In the rows, 128 means zero.
Families of rows that turns and mirrors carry onto each other, the same ones carrying the whole set onto itself: the rest of each named row's family, in list order
4 families of 8 rows
neno: [125 136 144 123 100 102 118 136  99 143 122 100  88 118 120 105 139 128
 120 144]
dom: [109 125 150 110 140 130 137 136 131 133 103 108 119 125 126  89 174 106
 115 159]
guv: [ 91 117 145 109 130 105 118 158 129 129 120 111 127 110 121 105 162 107
 131 160]
Tobet: [133  97 126 146 149 153 128 134 138 114 131 144 134 121 147 122  92 136
 123  92]
rusi: [147  87 126 122 156 151 119 130 129 101 125 140 132 143 151 132 117 154
 128 101]
Kega: [141 107 119 151 155 149 116 129 129 100 121 124 141 150 152 146 101 134
 106 112]
Kav: [144 145 121 133 147 154 136 106 107 116 134 119 130 123 133 163 104 136
 116 102]
tobek: [102  98 142 108 116  98 113 150 111 120 133 107 107 114 140 113 155 112
 123 153]
tude: [107 133 160 108 129 119 114 150 122 150 109 129 120 124 144  97 166 111
 111 160]
bab: [114 121 129 109 106  89 120 138 104 123 139 101 120 100 118 112 154 125
 125 154]
fab: [100 136 139  94 103  98 120 143 124 129 131 115 132 120 109 116 155 114
 135 159]
Sapi: [102 129 117  75 104 116 134 138 128 122 115 140 124 126 103 110 151 134
 123 155]
lozu: [162 135 114 133 162 134 140 103 100 120 114 107 135 133 124 144 113 142
 123 108]
mon: [ 96 137 157 121 122 116 126 150 129 151 107 116 101 130 121  95 144 109
 115 157]
Nelen: [134 133 122 105 119 108 130 122  88 128 109  92 102 109 113 114 159 126
 123 146]
Fem: [122 135 148 138 169 175 137 121 144 121 127 132 143 137 146 141 119 117
 114 110]
Fasa: [136 108 128 138 159 167 122 131 127 103 136 135 128 114 151 146 113 145
 119  96]
kel: [138 145 116 138 141 149 124 122 142 109 120 131 165 155 122 148 100 136
 118 117]
fasob: [120  86 135  95 113 125 111 149 117 108 120 124  99 118 140 102 163 138
 129 139]
Pid: [105 100 143 120 110 113 111 162 124 130 124 128  92 108 132  89 142 140
 117 143]
rano: [129 130 109 102 147 143 144 118 139 114 120 155 158 150 114 140 105 151
 123 117]
sis: [137 126 142 138 184 156 147 116 142 125 108 123 153 149 136 118 129 122
 114 120]
votef: [100 139 128 104  98 107 120 155 127 139 118 135 111 111  98 100 134 143
 127 149]
mosa: [129 144 132 103 106  98 112 134  86 146 118 117 107 110 131 119 151 130
 114 151]
los: [130 126 122 152 169 156 121 137 148 109 108 128 160 146 134 137 107 129
 113 118]
tigu: [120 148 117 121 150 163 142 120 141 116 133 150 155 122 119 149 105 143
 116 110]
lebas: [152 130 106 152 144 140 123 117 123 102 127 118 154 135 131 144 100 147
 108 112]
Lor: [125 133 140 146 162 156 144 122 143 136 114 131 143 143 136 128  94 105
 121 105]
Vomi: [129 136 112 130 137 147 138 126 141 123 125 150 152 124 113 134  83 139
 133  98]
denun: [105 147 129  91 109 107 119 148 120 145 116 147 132 109 117 105 152 136
 114 159]
bavap: [153 133 127 149 139 142 136 108 113 128 129 115 129 130 135 139  89 124
 125  93]
div: [121 106 140 108 118 111  98 159 105 133 119 131 105 101 150 102 159 138
 116 145]

Which other rows belong to the same family as Fasa? Kav, tude, Fem, mosa, tigu, denun, div
Which other rows belong to the same family as guv? Kega, tobek, bab, fab, kel, los, lebas
Which other rows belong to the same family as Nelen? dom, rusi, Sapi, lozu, fasob, rano, sis

Families of rows that turns and mirrors carry onto each other, the same ones carrying the whole set onto itself: the rest of each named row's family, in list order
4 families of 8 rows
Fodor: [135  72 104 120 133 147 127 123 114 126 142 132 139  97 124]
niro: [132  85 116 113 143 132 129 131 127 110 140 138 150 153 117]
kigap: [132  84 110 133 142 148 138  98 139 121 156 144 146 101  93]
mirib: [132  92 107 131 145 144 119 127 111  96 160 138 147 128 112]
fofu: [109 124 108 162 180  96 144 106  97 182 134 109 169 143 105]
Gabin: [134  84 104 131 140 141 114 122 119 103 164 136 154 107 109]
rab: [ 99 136 102 135 190 106 115  95  82 168 138 107 157 125 101]
solun: [137  71 114 113 134 125 132 127 139 123 148 133 162 128 119]
ras: [ 99 118 121 161 172 112 118  90 100 167 147  85 170  97 101]
Gavaf: [137  80 115 132 129 141 160 109 136 130 152 141 155 117 114]
bopu: [103 122 102 134 181  99 117  91  95 181 145 103 168 101 106]
magu: [132  74 110 113 147 130 110 117 142 117 151 136 155 111 101]
Gevu: [100 129 129 161 168 115 140 105  84 162 136  85 166 141 119]
rup: [109 120 106 134 169  92 138 100  92 188 141 102 176 118 124]
kubak: [ 94 108 129 151 195  97 137 104  89 169 122 105 148 134 101]
kifo: [133  93 117 132 139 149 158 114 124 117 146 145 143 146 112]
Par: [ 94 132 124 162 181 121 116  95  86 153 139  87 158 125  98]
rut: [103 130 105 162 190 102 130 102  95 174 133 112 161 137  90]
Legib: [ 99 101 130 150 185  90 148 107  95 178 124 104 157 129 111]
bise: [ 97  96 125 149 187  89 138 101 102 181 127 103 160 111 102]
bonet: [137  77 107 120 131 149 135 129 107 124 138 132 137 118 133]
gakek: [126  87 111 114 156 139 109 121 129 104 144 139 143 134  97]
bet: [130  81 103 119 144 154 116 120 108 117 141 134 130 103 114]
vanul: [ 93 103 124 151 196  96 128  97  96 172 127 105 150 116  92]
lata: [109 115 105 162 177  92 140 102 106 189 138 108 176 121 102]
Rivit: [104 133 107 134 178 101 135 104  78 175 135 104 164 143 121]
Vobez: [105 122 103 161 187  98 126  95 104 182 139 110 166 117  88]
Rurok: [137  85 109 132 134 140 132 132 112 105 158 134 156 132 125]
rasuv: [105 115 127 161 159 106 140 100  98 175 143  82 178 114 121]
Ris: [139  78 108 131 130 134 128 127 120 111 163 133 161 111 122]
Giri: [127  98 111 132 152 156 135 104 125 109 149 148 134 129  91]
kek: [131  85 106 121 142 155 126 126 102 114 137 134 128 122 123]

Which other rows belong to the same family as rut? mirib, fofu, Gabin, lata, Vobez, Rurok, Ris
Which other rows belong to the same family as ras? kigap, Gavaf, Gevu, kifo, Par, rasuv, Giri
Which other rows belong to the same family as gakek? niro, rab, solun, bopu, magu, rup, Rivit

Families of rows that turns and mirrors carry onto each other, the same ones carrying the whole set onto itself: the rest of each named row's family, in list order
3 families of 6 rows
rumov: [ 92 174 113 142 137 162 141 132 151 133  97  92 138 120  85 129 149 148
 136 136]
Viki: [120 125 116 132 138 118 153 157 123 128 113 126 123 116 121 142 158 132
 122 148]
silu: [ 96 183 116 132 155 151 140 142 155 139  91  87 154 106  93 128 130 137
 146 140]
mik: [114 176 113 110 149 178 129 117 100 163 161  73 139  99 107 136 159 139
 152 125]
Nurig: [147 147 103 129 155 113 121 110  94 144 116 110 110 114 124 142 127 187
 129 107]
mudag: [154 157 106 114 153 120 126 115  85 163 125 102 125 118 135 142 128 164
 126 103]
pabok: [144 164  98 107 160 124 138 111  83 149 130 102 126 111 124 138 118 176
 126  98]
Vuvo: [106 127 111 127 141 152 139 166  87 132 160  94 111  61 113 165 145 142
 160 146]
Gemi: [105 139 116 146 134 161 114 153  89 136 150  87 110  57 102 163 148 158
 173 140]
simi: [127 166 115 139 156 120 114 150  98 141  92  89 142  61 106 143  97 171
 167 116]
Zev: [108 127 108 123 143 126 167 157 121 114 122 126 124 110 111 139 155 141
 121 148]
Gim: [111 164 113 156 149 136 107 150 114 136  92  81 124  62  97 153 102 176
 169 124]
noz: [ 93 178 110 134 140 155 155 155 146 133  88  87 149 103  90 136 122 140
 137 131]
zepiz: [120 166 104 135 163 122 125 152 110 140  93  85 129  67 111 154  82 172
 155 116]
Minuv: [111 131 122 133 136 148 128 166  81 132 150 100 127  54 107 155 153 140
 169 146]
Kedez: [119 116 109 139 139 120 142 143 114 119 123 130 105 111 115 148 162 158
 127 145]
Soror: [114 179 108 124 137 182 126 103 104 158 146  76 129 118  98 134 158 158
 142 115]
Nug: [114 176 107 112 135 184 140 125  85 160 161  71 134  98 107 145 147 144
 143 113]

Which other rows belong to the same family as rumov? Nurig, Gemi, Gim, Kedez, Soror
Which other rows belong to the same family as pabok? Vuvo, Zev, noz, zepiz, Nug

Families of rows that turns and mirrors carry onto each other, the same ones carrying the whole set onto itself: the rest of each named row's family, in list order
9 families of 4 rows
Daduk: [100 111 128 147 125 142 127 142 149 133 128 149 151 127 100 129 119 132
 115 156  89 116 132  70  97 114  93 125]
Gara: [109  93 115 158 143 133 104 147 149 137 127 145 130 109 123 140 123 147
 125 163  96 124 119  61 107 119 114 137]
vekar: [120 120 129 100 115 100 144 143 119 157 111 129  94  98 129 147 158 140
 134 133 121 105 131 128 162 118 136 142]
muk: [114 107 121 165 123 150 124 133 142 146 129 143 122 118 105 148 112 134
 112 155 102 133 117  68 101 114  97 120]
sibab: [127 124 142 131 132 135 109 110 130 138 113 140 128 127 159 126 174 125
 125 160 132  86 138 165 132 121 146 145]
Sez: [115 136 120  89 128 109 130 138 108 157 117 123 105  93 126 151 150 137
 136 122 105 118 130 111 149  96 135 135]
rugaz: [124 135 145 128 135 117  84 107 130 125 130 145 140 135 166 127 161 115
 123 137 121 105 120 154 134 134 147 144]
medi: [110 104 115 155 129 131 131 148 142 137 137 137 137 121 100 143 125 145
 126 159  88 122 124  62 102 115 116 110]
sugib: [121 102 117 165 128 142 116 142 138 140 140 140 134 132 107 148 128 128
 130 149  85 120 138  62 102 110 105 119]
fet: [131 141 143 155 117 160 159 131 135 123 142 143 147 170 108 122 103 123
 113 143 154 114 108  94 109 138 133 142]
Vir: [125 140 127 125 133 133  90 128 105 130 124 147 117 137 166 129 175 122
 121 147 131  98 130 151 136 132 144 158]
tika: [129 137 164 152 124 159 142 127 123 122 129 145 156 158 121 127  99 133
 126 137 162 120  96 108  96 138 138 135]
kadot: [108 142 126  85 126 101 138 147 120 157 114 117  99 102 129 138 147 148
 136 128 126 116 127 106 145 100 133 148]
muti: [133 131 151 159 132 166 145 128 125 123 131 153 150 159 115 129  97 128
 121 131 155 116 109  83 107 153 137 140]
vil: [128 130 153 159 127 162 146 124 131 131 139 144 141 151 114 132  97 131
 123 116 150 121  93  86 111 156 146 137]
Sete: [121 125 139 128 136 125 109 109 122 132 115 143 123 137 162 119 160 123
 128 151 140  93 145 166 143 128 143 152]
buve: [130 116 131 147 138 139  95 118 114 134 129 143 123 145 164 136 163 140
 132 143 132  76 140 157 128 137 143 153]
geg: [122 125 142 133 140 131  90 122 106 137 123 145 134 133 164 117 169 129
 132 134 140 100 140 154 141 128 141 158]
Kagi: [105 107 131 158 121 140 137 144 155 141 133 140 140 117 106 130 121 133
 115 150  93 126 120  63  95 112 100 127]
mal: [100 105 111 164 131 158 121 118 154 147 126 148 137 118  99 143 123 138
 113 148  95 127 118  71 107 115 118 118]
lepe: [ 97  90 115 145 141 141 132 130 130 138 122 141 129 121 106 143 121 137
 107 160  97 134 118  75  79 112 116 131]
fov: [124 128 154 153 126 160 159 134 136 134 144 140 157 158 109 101 102 120
 126 134 151 121 110  92 111 136 128 129]
tilus: [122 130 150 135 123 161 157 130 127 138 143 149 148 175 104 120  98 116
 129 127 149 123 109 100 104 139 125 141]
tuked: [129 147 168 153 125 154 153 118 138 125 121 136 149 155 110 123  98 128
 125 131 160 126 104 100 113 129 142 143]
zuno: [123 126 136 131 139 119  82 140 114 130 114 140 131 138 157 122 168 115
 122 152 138  95 135 155 128 133 139 157]
kezu: [123 132 131  89 117  93 127 146 124 161 116 136 120 104 120 158 143 124
 145 123 112 101 138 112 159 125 140 123]
Dogol: [126 129 140 141 141 131 106 117 114 135 122 140 128 152 151 126 158 122
 131 141 126  80 133 171 133 136 154 152]
tuni: [122 131 114  97 120 105 126 140 110 172 123 127  98 103 137 153 165 128
 144 126 119 109 130 106 149 110 142 145]
Zezi: [123 133 124 157 140 136  92 100 118 141 118 133 130 156 154 126 164 113
 122 142 124 109 136 154 128 137 136 160]
Sof: [126 125 147 141 120 176 161 136 119 144 134 131 151 157 112 119 108 131
 116 141 152 109 112 101  95 147 155 134]
Leto: [125 139 120  91 114 119 158 128 124 159 113 118 101 106 113 153 148 125
 146 119 118 116 145 107 149 110 125 134]
dib: [133 120 134  91 123 105 141 139 123 149 125 122 104  87 129 156 164 141
 135 129 128 107 126 112 156 120 146 137]
mim: [139 130 160 132 113 158 156 146 136 125 138 145 157 147 125 118 101 137
 135 134 168 104 110 100 110 138 141 154]
teno: [109 107 120 167 140 149 125 126 142 141 129 159 141 116 100 151 120 128
 125 146 108 124 115  60  96 114 109 124]
tud: [124 127 113  93 130  96 129 148  99 163 123 126  98 113 133 150 154 126
 141 125 130 123 132 108 149 112 148 144]
Fot: [115 125 129  96 133 103 139 144 126 155 114 131 100  98 127 145 169 134
 154 123 121  98 133 109 154 110 141 143]

Which other rows belong to the same family as sibab? Daduk, vil, tud
Which other rows belong to the same family as tilus? mal, zuno, dib
Which other rows belong to the same family as vekar? Vir, fov, teno
Which other rows belong to the same family as geg? muk, fet, Fot
Which other rows belong to the same family as buve? sugib, kadot, tuked
Which other rows belong to the same family as mim? Gara, Zezi, Leto
Which other rows belong to the same family as tika? Sez, medi, Dogol

